[[  8   0 -14  -1  -1  23  -5  -1   0]
 [ -5   6 -53  19   1  25 -25   2   6]
 [  5   0  -7  -3   1  -4  -1   1   0]
 [ 11   1 -18  -2  -2  33  -7  -1   0]
 [  0  -1   0   3   0   3   0  -1   0]
 [ -7  -7   6  28   2  28  -8  -6   0]
 [-33  33  12   9  -2 -37   2  -4  -1]
 [-23  14  50  35  -4  49   7  -7   0]
 [ 10 -18 -36   1  -3  32 -15  -2  -8]
 [  4   1 -11   5   1   8  -3   0   0]]
:
[[  0   0  -3   8   1   5 -11   1   4]
 [ -8  -2 -15  32  -3   1 -36 -18  10]
 [  0  -7   7  49  -4  35  50  14 -23]
 [ -1  -4   2 -37  -2   9  12  33 -33]
 [  0  -6  -8  28   2  28   6  -7  -7]
 [  0  -1   0   3   0   3   0  -1   0]
 [  0  -1  -7  33  -2  -2 -18   1  11]
 [  0   1  -1  -4   1  -3  -7   0   5]
 [  6   2 -25  25   1  19 -53   6  -5]
 [  0  -1  -5  23  -1  -1 -14   0   8]]

[[  2   2  25 -24  28 -41 -16  20   6   6 -27  11  21   3 -34 -10]
 [ -5   2   2  -9   9  -5 -13   7   9   1  -6   3   3   5 -10  -8]
 [  4  -9  45 -39  36 -29  -9  29  30  10 -30  22  34  14 -55 -26]]
:
[[-26 -55  14  34  22 -30  10  30  29  -9 -29  36 -39  45  -9   4]
 [ -8 -10   5   3   3  -6   1   9   7 -13  -5   9  -9   2   2  -5]
 [-10 -34   3  21  11 -27   6   6  20 -16 -41  28 -24  25   2   2]]

[[ 18 -32]
 [-27 -42]
 [ 10 -27]
 [ 21 -24]
 [-21  37]
 [ 28  39]
 [-42 -34]
 [ 24 -11]]
:
[[-11  24]
 [-34 -42]
 [ 39  28]
 [ 37 -21]
 [-24  21]
 [-27  10]
 [-42 -27]
 [-32  18]]

[[-16 -27  -4 -24  12 -12   9 -12   0   0 -11 -46]
 [-23  38  -5   0  -2 -16  -3  -4  11   0 -17  40]
 [-42  20  -2   4  13 -20  -5 -15  24  -4 -28   2]
 [ -6  20 -15  28  29 -20  15   0  14 -12  -1 -34]
 [ 13   6   8  54  13  11 -10   7  15 -11  12 -13]]
:
[[-13  12 -11  15   7 -10  11  13  54   8   6  13]
 [-34  -1 -12  14   0  15 -20  29  28 -15  20  -6]
 [  2 -28  -4  24 -15  -5 -20  13   4  -2  20 -42]
 [ 40 -17   0  11  -4  -3 -16  -2   0  -5  38 -23]
 [-46 -11   0   0 -12   9 -12  12 -24  -4 -27 -16]]

[[  2   4   7  -9  -2   0  -6   1   6  -1   0   5   8  -3   1  -7]
 [  1   3   4  -8   1   9  -2  -3 -11   3  -7   4   3   7   0  -6]
 [  0   5   4  10  -2  -5   5   1  -2  -1   2  -5  -7  11   0   3]
 [  2   3   7  -7  -3  -2  -6   1   3  -2   1   6   9  -3   2  51]
 [  4   5   7  -7  -1   5   3   1   9   3  -2  -6  -4  -1   0   2]]
:
[[  2   0  -1  -4  -6  -2   3   9   1   3   5  -1  -7   7   5   4]
 [ 51   2  -3   9   6   1  -2   3   1  -6  -2  -3  -7   7   3   2]
 [  3   0  11  -7  -5   2  -1  -2   1   5  -5  -2  10   4   5   0]
 [ -6   0   7   3   4  -7   3 -11  -3  -2   9   1  -8   4   3   1]
 [ -7   1  -3   8   5   0  -1   6   1  -6   0  -2  -9   7   4   2]]

[[ -1 -10  14 -20 -16  16  11]
 [ 12   4 -20  -6  11  44  29]
 [ -3 -14  21 -31 -17  17   6]
 [ -1 -17  18 -40 -17  32   2]
 [ -1 -10  14 -22 -11  20   9]
 [ -4 -15  19 -31 -16  21   3]
 [  1  -7   4 -13  -6  19  17]]
:
[[ 17  19  -6 -13   4  -7   1]
 [  3  21 -16 -31  19 -15  -4]
 [  9  20 -11 -22  14 -10  -1]
 [  2  32 -17 -40  18 -17  -1]
 [  6  17 -17 -31  21 -14  -3]
 [ 29  44  11  -6 -20   4  12]
 [ 11  16 -16 -20  14 -10  -1]]
